50 stands for zero in the data rows.
Some points:
c(99, 46, 43, 42, 48, 47, 46, 36, 37, 37, 47, 43, 34, 44, 42, 52, 92, 70, 67, 74, 55, 49, 43, 62,
  38, 46, 32, 49, 46, 43, 51, 45)
c(99, 42, 45, 42, 49, 47, 55, 41, 47, 45, 47, 36, 51, 44, 36, 49, 46, 51, 50, 38, 48, 43, 44, 59,
  40, 50, 99, 73, 50, 45, 46, 47)
c(99, 38, 51, 58, 44, 57, 36, 42, 35, 46, 49, 46, 52, 42, 46, 51, 99, 58, 52, 42, 45, 47, 38, 63,
  46, 43, 33, 59, 45, 56, 51, 42)
c(78, 38, 40, 51, 46, 46, 32, 38, 37, 43, 45, 53, 39, 41, 50, 49, 41, 42, 48, 38, 51, 67, 73, 90,
  82, 65, 38, 48, 44, 41, 42, 37)
c(43, 49, 75, 96, 76, 59, 54, 43, 41, 41, 46, 39, 42, 44, 53, 44, 99, 50, 51, 38, 49, 45, 42, 56,
  38, 44, 36, 55, 41, 39, 44, 43)
c(33, 41, 34, 37, 43, 42, 38, 40, 37, 49, 52, 61, 75, 76, 64, 53, 36, 34, 47, 40, 42, 60, 61, 74,
  81, 63, 39, 53, 43, 35, 37, 40)
c(21, 32, 47, 45, 53, 48, 41, 29, 29, 44, 42, 63, 73, 68, 88, 62, 47, 35, 45, 35, 41, 53, 44, 72,
  50, 49, 90, 51, 51, 41, 35, 63)
c(66, 49, 47, 43, 49, 45, 50, 37, 37, 55, 50, 48, 41, 50, 44, 50, 56, 43, 52, 36, 52, 47, 42, 69,
  40, 42, 99, 67, 51, 36, 45, 42)
c(33, 44, 40, 48, 45, 76, 82, 80, 58, 49, 55, 44, 37, 45, 49, 41, 45, 45, 49, 30, 51, 39, 42, 51,
  41, 50, 99, 63, 58, 42, 30, 45)
c(31, 34, 36, 40, 35, 47, 50, 48, 66, 63, 81, 99, 65, 64, 40, 48, 37, 36, 48, 28, 43, 49, 56, 78,
  73, 56, 42, 31, 46, 30, 34, 44)
c(28, 36, 54, 62, 73, 91, 66, 91, 43, 46, 32, 43, 48, 40, 56, 44, 32, 52, 49, 23, 50, 47, 43, 68,
  52, 47, 87, 29, 46, 26, 59, 41)
c(99, 37, 36, 53, 47, 64, 42, 28, 37, 49, 42, 34, 36, 46, 50, 50, 40, 52, 50, 29, 46, 49, 42, 72,
  58, 46, 98, 60, 56, 45, 56, 46)
c(40, 79, 67, 75, 52, 49, 39, 39, 34, 41, 46, 38, 41, 44, 43, 48, 36, 72, 69, 92, 66, 49, 43, 52,
  38, 45, 38, 37, 40, 36, 44, 40)
c(46, 53, 81, 95, 77, 52, 41, 48, 34, 44, 44, 41, 49, 41, 43, 46, 48, 40, 49, 30, 42, 44, 40, 48,
  41, 46, 90, 68, 55, 38, 45, 47)
c(99, 40, 49, 40, 38, 44, 47, 41, 37, 42, 40, 46, 45, 46, 45, 51, 41, 44, 54, 28, 41, 55, 60, 83,
  80, 63, 48, 50, 47, 44, 40, 38)
c(50, 39, 41, 36, 42, 44, 46, 38, 56, 57, 86, 99, 74, 68, 56, 50, 99, 36, 51, 44, 45, 48, 36, 58,
  37, 41, 36, 50, 39, 32, 52, 41)
c(35, 39, 40, 39, 56, 60, 71, 65, 62, 44, 50, 52, 37, 47, 46, 49, 48, 38, 48, 35, 38, 42, 38, 54,
  40, 38, 57, 99, 83, 67, 55, 55)
c(99, 42, 33, 43, 60, 55, 37, 58, 43, 51, 51, 49, 36, 48, 39, 54, 99, 47, 46, 40, 55, 46, 43, 60,
  44, 46, 36, 65, 46, 37, 47, 62)
c(99, 41, 40, 52, 59, 64, 43, 61, 28, 44, 58, 53, 35, 50, 49, 53, 99, 57, 52, 38, 53, 39, 48, 61,
  37, 44, 30, 51, 42, 60, 43, 46)
c(40, 33, 51, 50, 64, 54, 40, 32, 31, 48, 52, 54, 48, 45, 67, 82, 44, 47, 52, 22, 50, 44, 40, 54,
  35, 45, 41, 60, 54, 62, 78, 94)
c(39, 37, 39, 45, 37, 34, 41, 40, 32, 51, 49, 54, 69, 69, 69, 55, 48, 35, 48, 36, 42, 40, 40, 45,
  46, 46, 35, 93, 77, 98, 69, 61)
c(43, 39, 80, 95, 92, 59, 51, 43, 37, 48, 50, 27, 44, 49, 44, 49, 28, 43, 48, 37, 41, 46, 41, 46,
  38, 47, 35, 59, 53, 50, 59, 85)
c(38, 49, 41, 42, 85, 54, 45, 45, 37, 48, 39, 51, 76, 73, 89, 71, 52, 37, 43, 34, 52, 53, 36, 74,
  35, 43, 31, 41, 43, 38, 54, 53)
c(32, 35, 37, 40, 40, 42, 39, 38, 39, 49, 72, 95, 82, 77, 49, 44, 33, 58, 59, 77, 62, 61, 56, 48,
  47, 50, 34, 45, 43, 33, 39, 33)
c(33, 47, 37, 45, 37, 43, 40, 53, 40, 47, 40, 42, 51, 59, 73, 84, 26, 40, 51, 44, 50, 44, 49, 88,
  70, 59, 58, 55, 38, 29, 45, 33)
c(37, 89, 62, 65, 48, 44, 40, 38, 39, 42, 28, 42, 44, 47, 36, 48, 45, 36, 47, 39, 48, 47, 37, 56,
  40, 45, 37, 70, 64, 82, 77, 86)
c(38, 38, 46, 36, 41, 54, 52, 50, 73, 59, 86, 99, 66, 62, 48, 51, 36, 41, 47, 27, 37, 45, 43, 49,
  39, 41, 85, 54, 48, 37, 39, 38)
c(38, 82, 70, 75, 65, 50, 42, 29, 29, 42, 41, 41, 41, 45, 46, 48, 39, 42, 49, 29, 41, 45, 42, 47,
  41, 44, 34, 78, 61, 84, 69, 80)
c(31, 45, 33, 37, 50, 63, 62, 62, 78, 54, 64, 75, 56, 52, 54, 47, 99, 53, 46, 43, 54, 48, 31, 76,
  34, 42, 33, 52, 41, 39, 37, 42)
c(69, 41, 39, 50, 45, 45, 42, 46, 38, 40, 32, 34, 39, 39, 46, 49, 45, 51, 46, 39, 49, 61, 73, 91,
  88, 65, 45, 48, 45, 50, 44, 42)
c(36, 81, 59, 56, 47, 42, 35, 29, 35, 44, 39, 40, 39, 43, 40, 47, 42, 40, 48, 44, 50, 75, 74, 74,
  72, 60, 37, 56, 42, 39, 45, 36)
c(54, 33, 47, 43, 50, 51, 55, 50, 38, 54, 34, 47, 56, 45, 55, 49, 99, 63, 57, 48, 55, 43, 55, 66,
  43, 46, 35, 55, 43, 41, 46, 33)
c(43, 40, 45, 39, 48, 43, 40, 44, 41, 50, 71, 74, 90, 80, 75, 48, 99, 42, 47, 37, 45, 44, 46, 54,
  46, 43, 38, 40, 46, 38, 39, 40)
c(34, 40, 33, 44, 49, 57, 61, 68, 75, 57, 79, 85, 70, 61, 42, 48, 99, 51, 51, 38, 40, 38, 34, 61,
  39, 45, 35, 43, 45, 38, 34, 39)
c(38, 42, 36, 40, 37, 45, 55, 57, 68, 63, 73, 95, 57, 55, 51, 39, 36, 56, 41, 29, 47, 46, 40, 61,
  44, 42, 99, 61, 48, 37, 39, 49)
c(80, 38, 42, 44, 32, 54, 41, 47, 39, 49, 45, 41, 41, 42, 46, 49, 57, 35, 45, 34, 47, 48, 39, 56,
  42, 46, 36, 76, 67, 98, 93, 99)
c(39, 87, 77, 85, 62, 51, 40, 45, 39, 42, 42, 45, 45, 48, 45, 46, 99, 46, 50, 40, 43, 46, 34, 55,
  40, 45, 42, 48, 42, 47, 49, 43)
c(42, 43, 41, 49, 55, 58, 48, 35, 28, 40, 53, 39, 57, 56, 74, 69, 40, 42, 47, 33, 44, 43, 42, 65,
  43, 47, 99, 57, 57, 36, 50, 43)
c(57, 71, 37, 48, 56, 56, 58, 52, 29, 45, 38, 44, 46, 50, 54, 58, 99, 41, 43, 30, 49, 50, 52, 89,
  28, 41, 34, 58, 49, 44, 69, 38)
c(43, 48, 41, 39, 46, 44, 39, 43, 41, 42, 38, 44, 53, 44, 43, 42, 45, 53, 45, 42, 43, 46, 41, 66,
  43, 43, 47, 99, 83, 91, 85, 76)
c(26, 82, 54, 59, 36, 45, 39, 44, 40, 48, 38, 49, 41, 44, 42, 41, 56, 74, 77, 95, 63, 46, 42, 51,
  46, 45, 40, 40, 48, 36, 40, 45)
c(37, 40, 38, 37, 41, 40, 41, 39, 38, 50, 58, 73, 77, 79, 58, 49, 35, 33, 46, 39, 41, 64, 71, 77,
  71, 58, 37, 44, 42, 33, 38, 42)
c(72, 54, 33, 46, 60, 58, 45, 31, 39, 45, 29, 34, 47, 41, 44, 52, 37, 51, 53, 43, 42, 43, 46, 55,
  48, 43, 99, 89, 80, 55, 54, 37)
c(42, 41, 37, 45, 43, 41, 33, 47, 36, 42, 39, 57, 57, 59, 74, 60, 30, 51, 45, 31, 47, 59, 62, 90,
  86, 62, 39, 43, 44, 34, 39, 45)
c(31, 36, 43, 47, 44, 50, 45, 34, 60, 62, 86, 99, 92, 72, 56, 51, 59, 44, 46, 35, 49, 40, 42, 56,
  37, 46, 39, 43, 44, 38, 41, 44)
c(41, 37, 43, 35, 46, 54, 43, 36, 29, 40, 51, 53, 70, 52, 75, 71, 85, 67, 78, 58, 52, 47, 40, 62,
  34, 49, 32, 38, 43, 37, 52, 50)
c(99, 38, 34, 46, 54, 46, 41, 54, 32, 42, 31, 41, 47, 48, 49, 49, 39, 37, 49, 42, 56, 53, 57, 85,
  78, 62, 51, 43, 46, 43, 44, 40)
There is one direction along which these points spread out most. How far along it is each point below, from 0 to 99? 50 is the average, and the first point above lies past it. One standard deviation of the points above along it is 16.
c(40, 45, 48, 52, 59, 68, 72, 66, 33, 41, 48, 28, 44, 42, 51, 48, 45, 38, 49, 35, 39, 45, 38, 49,
  37, 44, 23, 86, 62, 98, 83, 92) 76
c(99, 41, 35, 49, 52, 50, 42, 33, 44, 45, 47, 40, 47, 46, 37, 52, 50, 42, 48, 31, 45, 51, 51, 79,
  68, 66, 50, 55, 45, 38, 47, 41) 56
c(38, 37, 39, 43, 32, 43, 40, 38, 44, 47, 56, 65, 73, 72, 64, 51, 42, 72, 74, 96, 65, 47, 44, 42,
  38, 44, 41, 43, 42, 28, 45, 43) 33
c(94, 37, 36, 41, 45, 39, 31, 41, 31, 44, 42, 43, 38, 48, 49, 49, 30, 66, 66, 92, 74, 64, 68, 68,
  46, 47, 36, 53, 43, 41, 52, 43) 57
c(43, 95, 51, 50, 68, 60, 44, 38, 28, 50, 41, 49, 36, 43, 46, 52, 45, 43, 48, 24, 46, 49, 49, 69,
  40, 39, 27, 72, 51, 76, 67, 75) 70
c(78, 36, 36, 42, 43, 43, 39, 32, 46, 48, 47, 32, 29, 47, 39, 46, 46, 76, 67, 87, 72, 70, 72, 72,
  46, 41, 36, 40, 51, 41, 49, 35) 55
c(52, 42, 38, 39, 41, 45, 33, 44, 36, 46, 35, 42, 43, 42, 54, 46, 28, 74, 71, 99, 76, 64, 60, 64,
  46, 46, 42, 58, 46, 46, 52, 34) 54
c(28, 57, 85, 99, 76, 55, 47, 39, 43, 41, 50, 38, 48, 43, 46, 45, 40, 41, 44, 34, 46, 46, 46, 65,
  47, 52, 69, 41, 43, 45, 46, 40) 59
c(75, 43, 42, 42, 46, 46, 45, 42, 33, 39, 45, 46, 49, 41, 50, 46, 50, 39, 47, 36, 45, 62, 75, 89,
  85, 68, 41, 49, 40, 36, 48, 42) 50
c(43, 49, 76, 85, 70, 51, 42, 35, 34, 44, 47, 46, 34, 40, 44, 43, 35, 44, 50, 34, 42, 47, 39, 53,
  35, 43, 36, 71, 66, 91, 78, 77) 77
c(40, 40, 41, 36, 43, 43, 41, 39, 54, 56, 79, 86, 70, 67, 52, 44, 45, 77, 72, 87, 58, 39, 37, 50,
  38, 44, 31, 50, 43, 38, 38, 33) 27
